One vector is turned by the same rotation once a step. Each row is the vector after some number of steps, and that number follows the row.
The counts run from 0 to 448.
[  0   4   3   9  -5  14 -12 -16  -7   6  -1  -2  13   5 -11  -3  16  -1
   0  -2  -2   3 -11  -3 -20   5  -4  -3  14   0   5  -5  14  -5  -6 -17
   6   0   4  10   0 -13   1  -5   4  11  12  -4  -1   2  26   2  -5   1
   9 -11  -1 -17   9  12 -10   3  -7  -2  -7   1  12  -2  13  -5 -11   7
  18  -8   0   2  -2  -7  -6  -1   1   8  15  -9   2  -8   3  -4  17  -3] | 424
[  5   1   9   5   6   0  -4 -16 -11   4   7  -6  10  14 -10  -1  17  -7
   2 -10  -4   8 -14  -6  -3   0  -3  -1   8  11  -2   3   8   8  -6 -15
  -6  -5   3   3   8 -15   7  -1   8  11   8  11   0   1  25 -11  -4  -2
  13 -10  -6  -9  13  17  -8  -5 -12  -6  -5   1   1  -6  20  -2  -4   7
  13  -1  -9   2   0  -8 -16  -2  10  14  10 -19   1  -6   1 -11  14  -7] | 182
[ -7  -1  -2  10   0  -3 -11  -6  -6   1   6  -7  14   0 -14   2  15  -9
   5  -6   1   6 -15 -10 -20   9   1  -8   8  10 -12  -5   8 -15   4 -12
   6   3  13   1  -4  -7  -6  -2   3  10  11  -4   6   2  19 -10 -12   9
   8 -19  -1 -11   2  16 -11  -6  -7  13  -4   5   5  -9   4 -11  -6   2
   9   4  -1   7   0 -11   3  -5   6  11  -1   2 -10 -20   2  -4  10   3] | 113
[ -5   4  12  11  -9   2 -15 -16  -4   1   9 -14  18 -10  -8  -2   5   3
   0   2   3   4  -9  -3 -13   4  -2 -10   1  -2   4   5   6 -15  -4 -15
   4  -5   8  14  -1  -7   4  12  -3  11   9  -4   3  -6  24  -2  -3   0
   7 -14  -4 -14   5   4  -2  -5 -18   7   2   4  10  -3  14   3  -7  16
  10  -6   4   4  -6  -3  -5 -16   5  12  12  -9   6 -11  -2  -2  13   2] | 256
[  1   0  11   2   1  -8   1 -10 -11   0  11 -13   9  16 -12  -4  13 -11
   3  -9  -3   7 -15  -7 -11   3   0  -5   2  10  -6   1   6   0  -3 -10
  -8  -6   5   5   3 -10   0   3   7  11   5  13   5   1  18 -14 -10   0
   8 -16  -6  -7   9  23  -2 -10 -11   4  -4  10   0 -13  19   2  -3   6
   9   5  -8   8   2  -9 -12  -7  14  20   0 -15  -2 -12   4  -8  10   1] | 349
[ -4   4  17   4  10 -13  -2 -18   2   1  14 -12  -2   2 -12  -1  14  -7
   2  -6   6  -3  -5  -5 -19   5   0  -6   6   6 -10  -6   0  -7   5  -5
  -7  14   8   0  12  -8   5   3  -7  19  11   6  -9  -5  21 -13  -3   7
  11 -14  -5  -5   9   3 -13  -7  -5   6   2  -3  12   0   8 -12   7  10
   2  -5  -8   8 -11   0   1  -2  -3  14   6  -9 -12 -15   1  -7  21   6] | 339
[ -8   0   9   4  -1  -8  -2 -10 -13  -9  12  -9  17   4 -13   3  11  -5
  13  -5   3  12 -15 -10 -13   7  -2  -5   7  11  -7   3  10 -18   1  -9
  -2   5  10   4   6 -17  -3  -5  -2   9  10  -4  10  -3  14 -11 -10   2
   7 -22 -10 -12   0  16  -7  -4  -8   6   6   1  -8   0   5  -9   1  13
   4  -1  -2  -2  -2 -12 -10   3   9  15  12  -9  -4 -13   7  -8  12  -4] | 299
[ -4  -1   8   8  12  -3 -21 -17  -2   3   0 -10   8   6  -7   0  11  -5
  -6 -13  -6   4  -8 -13 -15   4  -1  -4  12   8  -6  -5   6   6   5 -14
   1   6   4  -7   2  -5   8  -3   8   7  14   7 -13   2  29  -5   1   5
  15  -7   2 -10  14   9 -18  -1 -13  -5   0  -5   3  -1   9 -15   4  12
  13   1  -7   8 -10   0  -6   0   7  11   7 -17  -4  -7  -1  -3  13  -1] | 188
[  6   4   8  16   9 -12 -24  -6  -8  10   6 -16  14   3  -7   2  10  -9
   6 -10  -5   5  -6  -3 -11 -13  -6  -7   2   6  -4  -6   5   3   0  -4
   0   0   9   2  -2  -9  -5   9   7  10  15   9   5   3  22  -9   2   8
  12 -13  -4  -8   7   7  -1  -9 -16  -2 -11  -6   3 -14  14   3   0  -3
   5  -4  -4  13  -4  -4  -5  -8   7  22   4  -3 -15 -19   0  -4  16   6] | 87
[ -3   7  10   8  -5   1  -7 -18   0   3  13 -15   7  -5  -9  -5  15  -4
  -3   2   0  -5  -7  -3 -17  11   6 -10   7   2   8   3   7 -12  -6 -11
  -1  -2   8   8  10   0  10  12  -4  16   7   1  -6   0  22  -6  -8   1
   8 -13  -3 -17   7  13  -3  -4  -3   7  -4   7  14  -7  15   4  -8  15
  15  -1  -4   9  -6   0  -7 -19   4   9   5 -14   2  -6   1  -1  17   3] | 365
[ -5   3   1  19  11 -12 -13  -9  -6  10  12  -6  21   6  -5   2   8  -8
  14  -6   0   6 -13 -10  -9  -5  -8  -7   5  11 -14  -5   6   5   3  -2
  -4  -5  16  -2  -4 -12   1   7   0  14  14   9   7  -2  19 -12  -7   3
   8  -9  -5  -4   9   2 -10  -9 -16   2  -9  -4   5  -5   4   1  -6   1
   7   4  -9   8  -3  -7  -5  -5   7  24   3  -6  -3 -15  -9 -13  16  -4] | 145
[ -5  10  12  15   1  -5  -5 -17  -4   1   5  -8  10   5   0  -6   2  -4
   5  -1   3  -1 -15  -6 -12   1  -1  -7  11   4   3   0   4  -1  -5  -9
  -4   0   8   3   4 -16  11   8  -3  13  11  10  -6  -5  25 -12  -1   3
  15  -5   2  -4   4   6 -18  -3 -13  -8   3  -4   1  13   9  -9  -7  17
  15   2 -10  -7 -13   1  -8   7   5  15  14 -21   7   2  -5 -12  17  -2] | 167
[  3   7  18  14  -9  -6 -13 -21  -6   7   6  -5  18   2  -4   2   0  -3
   5   2  12   8 -14  -3 -11   1  -2  -5   5  -2   7   3   7  -4 -10 -13
   4  -7  10   8  -4 -17   6  11  -4   9  16   2   1  -5  21  -3  -5  -2
  14  -9  -1  -7   1   7  -7   3 -12 -11   8  -5   3   3  10  -4 -14   9
  13   0  -5 -13  -7   0  -4   1   6  14  14 -16   9  -8  -2 -13  13  -5] | 276
[-11  -4   0   2   5  -4 -18 -17   0  -2  11  -7  17  -3 -14   0  17  -3
   6  -9   1  10 -15 -20 -18  11  -2 -14  11  14 -14  -3  10  -8   5 -16
   3   4   8  -7   2   0   4  -5   1   3   6  -4   0   1  18  -8 -14  -3
   5 -13  -3 -12   5  13 -11   0 -14  14  -1   6   5  -3   6  -6  -7   6
   8   7  -4   6  -6  -6  -2  -4   9   9   2  -7  -8 -11   5   3   9   0] | 4
[ -3   3   6   2  -2   7 -14 -11  -5  -3  -4 -14   8   4 -10  -8  12   2
  -8  -6  -6   0 -10  -8 -22   5  -2 -15  12   5   3  -5   8  -7   1 -16
   9   4  -1   3   7  -7   1  -5   6   7  10   4  -8  -1  23  -7  -5   4
   7  -8   3 -13   4  17 -13  -1  -8   3  -1   5   6   2  12 -10  -3   8
  15   2  -5   7  -8   2 -10   4   8   3   9 -19  -5  -4   7   6  14   5] | 207
[ -3   7   3   8   5 -13 -30  -6  -2  -3   6 -15  19 -11  -6  -5  14  -3
   5  -6   5   1 -12 -20 -16   3   1 -13  12   3  -3  -5   6 -13  -2  -9
   8  -1   8  -7   2  -1   3  -5   4  -2   5  -5  -1   4  16 -10 -12   1
   9  -7  -2 -14   3  21  -8   0  -8   7   0   6  -1  -3  13  -5 -10   1
  12   6  -1   9  -4  -3 -12  -4  12   8   2  -3 -17 -13   6  10  13   9] | 228
[ -4   6   1   3 -10  12  -8 -22  -4   3  -2  -6  14   8 -10  -5   9  -4
   2   1  -2   3 -18  -9 -22  11   3 -13  13   6   3   0  14  -8  -5 -19
   5   1   9   7   5  -9   4   0  -1  13  14  -2  -4  -1  21  -4  -7   3
   9 -10   8 -13   4  13 -16   0  -8   2  -3   3   9   3   7 -10 -15  10
  14   8  -4  -2  -6  -1  -1   4   3   7  13 -18   7  -5   2  -5  14  -7] | 149
[  5   0  14   5   3  -7  -8 -17  -6   4  12  -2  16  14 -12  -4  13  -7
   8  -5  -1   9 -19  -6  -8  -2  -5  -4  12   9  -8   1   6   6  -7 -15
  -7  -5   4   2  -2 -14   9   2   0   7  10  11   4   2  19 -11 -10  -6
   9  -8  -5  -6   8  20  -6   0 -13  -4   0   2   4  -5  14   3 -12   1
  11   1 -13  -2   2  -7 -11   2  10  13   7 -21   0  -6   5 -10   7  -9] | 16
[ -4  -4   6   6  16  -4 -12 -16  -7  -4   1 -13  11   3 -11   1  14  -6
   3 -16  -7  10 -12 -15 -10   2   1  -1  10  12  -8   0   3  -1   1 -13
  -1   5   1  -6   2  -4   8  -8  11   4   9   6  -4  -2  27 -10  -2  -1
  13 -11  -3 -11  12  15 -15  -3 -11  -3   2  -3  -4  -4  10 -12   7  10
  10   1  -8   8  -8  -8 -10  -5  11  14   4 -16  -6  -9   1  -5  14   2] | 189
[ -6  13  13   4   6  -7  -1 -14  -1  -3  14 -11   4  -6  -6  -7  17   3
   6   3   9  -5 -11 -11 -15   5   0 -12  10   0  -1  -3   5 -14  -6  -6
  -4   2   5   2  15 -14   6  -1  -9  17  -1  -1  -3  -2  10 -12 -12   4
   9  -9  -8 -14   1  19 -12  -3  -3   5   5   3   7  10  14  -6  -6  12
  10  -3  -6   6  -4   0 -19   7   2   5  12 -14  -8  -7   9   0  21   3] | 192
[ -1   9  19  10  16 -23 -12 -15   1  -1  17 -16  10 -15  -3   2  10  -7
   2  -5  14   0  -5 -13  -8   0   2  -3   4  -2  -4  -3  -2  -6  -5  -4
 -11  -2   9  -4  10  -8  14   5  -4  10   1   4  -7   0  18  -8 -11   0
  15  -5  -8  -4   6  12  -9   0  -9   2   9  -5   5   3  14  -7  -1  10
   9  -5  -5   6  -6   1 -15  -2   8  10   5  -6 -12 -13   4  -5  15   9] | 211
[ -1   7  -1  13   8  -1 -16  -5  -9   5   2  -6  18   2 -12  -5  15  -2
   8  -2  -7   1  -8  -7 -14 -11 -12  -7   7   6  -5  -6  16  -4   4  -3
   2   4   9   4   4 -12  -9  -3   7  13  11  -1  11  -3  22  -8  -4   7
   6 -13  -7 -10   7   0  -3  -8 -17   2 -13  -3   9  -6  11   5   7   4
   9 -10  -1  13  -3  -7  -9  -4   0  19  11  -2 -11 -13  -2  -1  23  -3] | 439
[ -8   3   6  10   5  -6  -3  -7  -3  -2   7  -7  12   1 -11   0  13  -9
   6  -3   3   3 -13  -6 -23   8  -7  -6  13   6 -10 -11   7 -21   4  -9
   2  11  10   8  -2 -10  -4  -4  -5  17  12  -4   5  -3  20 -12  -8   8
   9 -21   0 -10   3   8  -8 -10  -3  15  -2   4   8  -6   6 -10   2   2
   7  -5  -4   5  -5  -9   2   0   0  11   5  -2  -9 -19  -1  -6  17   7] | 114
[  0   9  20  10   2  -9 -11 -13  -4  -1   1 -19   9  -1  -5  -5   1   0
  -7  -4   7   5 -12  -6 -17  -1  -3  -5  10  -3   5  -5   1  -7  -5 -13
  -2   5   3   8   2 -12  11   9   3   9   9  15 -11  -4  23  -8  -3   1
  15  -7   4  -1   3  12 -15  -2 -14  -2  13  -5   2  -1  17  -7  -4   5
  14   0  -9  -2 -11   3 -10   6   8   9  11 -22   0  -6   4  -9  15  13] | 225
[ -5   9  15  16  -6 -15 -10   1  -7  -2   7 -13  14  -6  -1  -5   6  -5
   3   1   4  -2  -8  -9 -18   5  -3 -11   4   0   0  -5   0 -16  -4  -3
   0   0  14   3   4 -15  -3   3  -4  12   3   2   6   1  13  -9 -12  14
   6 -13 -10  -9  -2  20  -9  -4  -9   7   4   2  -4   3   8  -5 -11  10
   9  -2  -5  -2  -5  -6  -9   7  10  15   7  -4 -14 -13  12  -5  15   2] | 76
[ -2   9  -4   6   8  -9 -13 -18  -9   3   5 -15  14   4  -7  -4  12   1
  11  -4  -1   6 -14 -13  -4  -9   0 -15   8   7   1   1   9   0  -3  -9
  -4  -8   4  -4  16 -10   3   4   0   8   8   7   3   0  10 -13 -10   0
   7  -1  -3 -11   5  15 -12  -1 -13  -7  -4  -2  -2   4  10  -2  -9   2
   6   9  -9  10  -8   0 -25   3  13  13   9 -18  -6   0   4  -1  13  -4] | 176
[  0   7  17  14  -2  -8  -1  -7  -3  -3   7 -10  10   8  -5 -11  10  -2
   2   0  -2  -1  -8  -4 -19   0 -12  -5  10   3  -5  -9  -1 -13   3  -3
   1  13   4   4  -3 -15   0   0  -3  13  14   5   5  -6  24  -9   0   7
   9 -12 -10  -7   2  10  -8 -10  -6   4   8   2   2   3  10  -7   3   9
   8 -13 -11  -1  -7  -3  -8   8   5  13  12 -12 -11 -10   3  -8  23   4] | 57
[ -6   9  13   2   3  -7   4 -17   2  -4  13 -15   4  -3  -8  -5  18  -5
   1   2   7  -4 -10  -6 -19  10   3 -14  13   3   0  -4   3 -19  -1  -8
  -3   6   5   7  10  -8   4   4 -10  17   3   0  -3  -6  12 -12  -9   3
   8 -14  -3 -12   0  18 -10  -6   0  13   6   6   8   0   8  -6  -6   8
   9   3  -7   7  -5   1 -10   2   2   7   6 -13  -9 -11  10  -2  18   9] | 358
[ -3   3  -5   7  11  -4  -8 -22 -11  -1  12 -18  22  -3 -12   4  10  -8
  14  -7   1  11 -15 -10  -4   1   0  -7   8   9  -3   5  10 -12   2 -11
  -5   1   6   1   3  -2   2   7  -6  11  15   2   7  -2  17 -15  -3  -7
  12 -19  -1 -15   6   2  -6 -10 -12   2  -4  -2  -2  -8   5  -1   4   8
   1   7   1   9  -4  -6  -9 -17   7  15   9 -13  -1  -8 -12  -2  13   4] | 139
[  0   6  12  11  11   2  -8 -24   2   9  11  -3   7   2  -7  -2  16  -6
  -1  -5   1  -8  -4  -1 -12   1   0  -3   7   6  -1  -1   8   7  -3  -7
  -5   2   5   3  10  -7  10   1  -1  17  11   2 -10   2  27  -5   1   1
  15  -6  -4 -13  16   3  -8  -3  -8  -2  -7  -5  16   2  13  -2   1  19
  19 -11  -6   6  -7   0  -3 -11  -4  14   9 -11  -1  -4  -6  -3  21  -3] | 180
[  2   8  19  13  -2 -12 -19 -17  -7   2   0 -19  10   0  -4  -1   3  -1
  -3  -6   3   2 -10  -5 -14  -2  -1  -7   8  -3   6  -2  -2  -4  -6  -7
  -2   4   7   1   6 -14   7   7   2   6  10  10  -6  -1  20  -7  -1   4
  11  -3  -3  -5   4   9 -21   1 -13 -10   9  -9  -2   4  12 -10  -8   7
   9   0 -11  -4 -11   5  -9  12  11  10  15 -23  -8  -4   9  -8  15   3] | 59
[  7   8  12  11  -8  -4 -17 -19   1  10   9   5   9   3  -7  -7  18  -2
   4   2  -1  -5 -12  -6 -18   2  -5 -11  11   3  -1  -2   8   4 -14 -10
   3  -2   9   5   5 -11   5   0   1  11   9  -1  -6   5  19  -2  -8   0
   9  -2  -9 -17   9  17  -8   7  -4  -2  -2   0  13   5  14   2 -21   7
  16  -1 -12  -2  -6   0  -6   4   6  11  10 -11  -4  -4   8  -2  18  -7] | 34
[-12  -4  21  11   0  -8 -10 -13  -6  -5  11 -17  15   0  -5  -3  -1   2
   2  -9  -7   7  -9 -11 -12   4  -9  -4   2   7  -9   2  -3 -10   4  -5
  -8   7   9  -1   2  -9   9   7   0  10   9  10   4  -3  23  -5  -1   5
   8 -10 -13 -11   7   3 -14  -7 -20   6  11   0   2   1   6   1   0  19
   8  -5  -5   2  -7  -7 -12  -5   8  17  12 -13   1  -7   5  -9  20  -1] | 38
[  4  -4  13   8   4  -8 -13 -11  -9   0   6 -12  16   9 -14  -1  10  -9
   0 -10   3  15 -13  -5 -13   5  -4   3   8   5  -6  -4   6  -4  -5 -18
  -2  -4   4   5  -8 -11   4   0   9   5   8   6   7   0  26  -6  -8  -3
  16 -15  -1  -7   8  18  -4  -5 -15   1   4   4   1 -16  18   1  -7  -1
  14  -4  -3   1   1 -12 -10  -6  13   9   6  -8   0 -14   3 -11   6   5] | 240
[  0   8   8   4  -5   0  -2 -24  -8  -1  16 -10  10  -8 -12   0  19  -4
   8   2  10   1  -6  -3 -11   7   6 -11   4   6   6   6  11 -14  -1  -6
  -1   2   5   9  16  -8   3   4  -8  16  11  -8   0  -6  15 -11  -7   0
   7 -17 -10 -23   7  10  -3  -3  -5   3  -3  -2   6   4  13  -4   1  20
   5  -3   2   3  -7  -3  -8 -11   3  13  14 -12   2  -9   5   1  18  -6] | 307
[  5   6  23  16  -3 -14 -21 -18  -2   5   9  -9  13  -8   1  -1   6  -5
   1  -4   3  -3  -4  -7 -10  -3   0  -3   3  -1   6   2   2   3 -11  -3
  -1  -3  12   1   6  -8  13   9   1   9   9   4  -8   3  22  -2  -1   0
  16  -6 -10 -13   8   8  -5   4 -11  -8   6  -7   2   4  14  -1 -12  19
  14  -3  -8  -3  -8   0  -8  -7  11  17  12  -7   0  -7   3  -9  16  -3] | 52
[ -5   0  15   7   3  -6  -4 -24  -6   3   6 -14   9   5 -13   2   4   2
   2   1   8  11 -15  -2 -17  -1  -3  -4  10  -3  -6  -4   6 -15   1 -11
  -4  12   8   7   4 -17   3   4  -7  15  17   1  -2  -9  19  -7   2   2
  12 -13  -1  -3   2   0 -14  -5 -14  -1   9  -8   6  -1   7 -11   0   4
   2  -5  -7  -2 -12  -1   1   7  -3   9  19 -14  -1  -8   0  -6  17   4] | 282
